One turning vector, and how many ticks it has turned:
The counts run from 0 to 992.
[119 130 107 104 149 191 136 129 135 141  84 173 159 101 146 169 138 169
 145  87 145 124 136 139 157 160 138 152  88 181 153 152 134  88 111 106
 131 121 138 124 120 170]
944
[178 147  47 135 125 138 162 144 132 117  95 155 134  92 137  96 109 138
  82 102 163 110 120 132 127  90 129 108 112 146 143 112 124 112  71 156
 140 107 155 109 126 162]
414
[144 138  86 126 144 170 139 147 132 157  87 172 149  92 113 121 124 156
 106  97 154 108 108 129 141  94 137 141 102 150 119 128 130  86  84 154
 157 102 170 101 166 162]
871
[110 145 145  73 169 157 128 162 128 130  62 148 160 124 108 167 162 148
 124 118 129 100 108  78 146 131 155 128 144 162  93 153 102 108 115  99
 103  92 164 131 115 137]
52
[108 110 135  64 157 159 126  97 133 129  53 149 162 104 155 148 106 133
 109  84 114 123 129 103 151 152 125 140 142 145 148  91 129 107  92 115
 108 103 162 123  97 154]
434
[137 121 107 119 174 134 133 129 135 144  76 162 155 103 140 149 134 168
 104  83 152 134 145 101 131 140 133 140  63 147 150 122 109  97  83 158
 154 108 185 109 125 149]
237
[143 137 115 119 157 159 141 135 142 123  93 155 173  99 140 183 175 166
 153 103 161 117 124 122 146 153 149 151  71 181 136 156 116 108 114 136
 121 118 155 127 108 145]
240
[128 120  96  97 139 135 179 115 129 111  70 155 117 107 168 123 103 166
 106 109 132 141 116 162 131 151 106 100 119 150 187 100 104 112  98 133
  91 113 163 127 113 168]
494
[118 158 128  99 145 119 142 174 102 124  62 172 139 122 102  74  87 131
  50 122 119 106 132 109 140 110 137  95 159 142 119 116 101 118  96 134
 112 108 140 119 131 133]
914
[121 137 149  73 146 185 189 136 151 116  87 142 142  82 135 141 144 135
 111 118 171 121 116 136 141 140 153 116 127 172 138 173 151 118 106 153
  99 115 136 137 144 182]
97
[128 158 102  95 138 105 144 158 132 130 102 166 118 108  94  83  58 158
  83 118 145  90 128 161 130 104 127 115 165 168 146 130 100 102 117 151
 108 129 140 113 138 139]
217
[157 155  94 126 101 127 160 152 122  69 118 157 167  82 142  94  95 131
  97 133 144  99 123 176 144 135 122 133 139 189 156 133 141 127 123 160
  91 137 109 144 119 142]
724
[100 136 132  88 143 160 152 158 121 158  79 165 131  95 107 109  92 146
  67 107 146 136 129 126 144 109 134 123 132 154 138 152 130  93  91 158
 133 113 145 117 174 175]
157
[122 147  96  96 126 123 185 139 133 104 102 130 125  97 143 141 110 167
  94 129 156 120 104 171 138 132 115 112 118 186 175 160  77 100 120 147
  82 130 157 134 129 179]
555
[161 148  97 157 146 121 151 163  90  94  67 173 165 113 150 110 136 140
  89 116 117 147 148 101 122 143 126 107  78 142 140 104 108 130  84 148
 126 108 140 149  96 135]
646
[150 156 114 130 140 174 158 168 113 138  80 175 148  94 121 101 134 123
  66 118 152 120 137 101 133 103 156 117  95 146 114 151 137 116  72 163
 152 113 136 118 149 156]
407
[134 132 115 113 164 149 102 146 113 124  52 166 185 111 129 134 134 124
 121  93 116  98 122  77 142 125 137 143 129 143  99  84 131 106  89 107
 127  85 161 119 101 118]
122
[115 135 107 105 142  83 109 123 115 106  84 139 174 111 149 129  84 159
  79 111 117 118 130 120 159 154 108 145 125 174 175  99  82 111 121 153
  97 128 163 118 102 130]
378
[142 174 115  94 129 182 133 139 117 102  95 178 143 125 139 127 120 125
 130 103 144  79 148 126 153 145 163 122 134 178 134 163 133 138 104  83
 120 145  98 142  75 141]
597
[152 110  78 120 142 120 144 111 123 111  65 148 166  98 169 144 112 144
 107  92 127 144 128 116 122 142 108 130 105 152 173  79 127 105  86 146
 114 102 163 125  88 160]
887
[101 140 149  73 168 161 135 154 133 142  56 151 157 131 120 160 150 151
 106 111 128 107 114  84 147 128 148 118 135 143 104 134  96 109 104 108
 112  87 175 119 129 145]
51
[145 127  95 113 123 171 149 120 116 118  84 168 160  73 141  92  78 111
  89  90 136 133 141 136 137 118 135 146 129 143 151 101 177 109  82 151
 139 113 120 119 122 161]
23
[136 147 177 101 165 160 157 149 121 115  68 180 169  94 127  91 130 124
  90 106 138 126 142 125 139 144 149 123 128 141 124 120 159 137  79 174
 132 104 127 130 145 127]
336
[147 146  74 146 137 117 153 138 111 108  85 150 144 116 159 141 143 169
 103 110 142 129 124 125 126 142 115 118  65 157 171 110  76 107  96 148
 120 121 174 127 103 152]
244
[174 149 113 126 157 117 135 138 114  91  62 169 170 113 144  90 121 132
  90 114 125 103 144  97 128 131 135 118 109 134 137  85 122 145  76 152
 134 105 152 117  90 106]
584
[134 158  96 150 136 145 103 134  97 130  84 191 165 111 135  88  86 139
  82  93 120 116 154 138 160 135 125 141 101 164 159 115 121 116  92 153
 156 137 127 108 123 132]
76
[122 178 132  81 124 157 143 145 122  80 106 141 163 110 120 119 118 111
  83 135 138  84 126 125 159 138 149 116 161 191 126 167 125 146 125 109
  91 144 102 141  95 139]
205
[104 152 156 109 141 163 122 135 104 118 100 179 190  88 122 117 106 124
  89 111 124 122 156 125 175 164 140 165 129 181 130 139 155 116 109 155
 126 131 105 136 129 133]
783
[136 155 156  80 153 154 141 132 128 113  78 156 167  92 126  74  95 118
  64 119 132  94 120 122 147 126 141 126 154 153 136 104 151 139  81 163
 126 110 138 102 136 122]
273
[158 138  85 126 151  83 115 145 106  96  70 161 173 122 136 117  97 133
  95 107 124 109 151  87 128 136 123 131 122 156 144  93 104 115  95 129
 112 118 141 134  63 111]
128
[117 124 106 109 152 192 125 115 127 152  73 177 152 102 147 152 131 163
 134  78 145 129 135 121 150 153 138 154  81 171 151 139 127  85  96 121
 146 116 151 113 124 174]
943
[141 135 113  96 151 185 169 152 138 152  71 166 132 103 120 134 152 140
 112 103 150 115 108 115 127 101 148 112 118 138 106 136 133 100  78 129
 137  83 166 117 148 168]
809
[151 169  89 160 132 102 148 182  95  97  94 170 148 118 120 108 132 154
  76 138 135 113 130 124 135 127 125 107  82 167 126 129  72 124  99 156
 127 124 150 129 123 119]
3
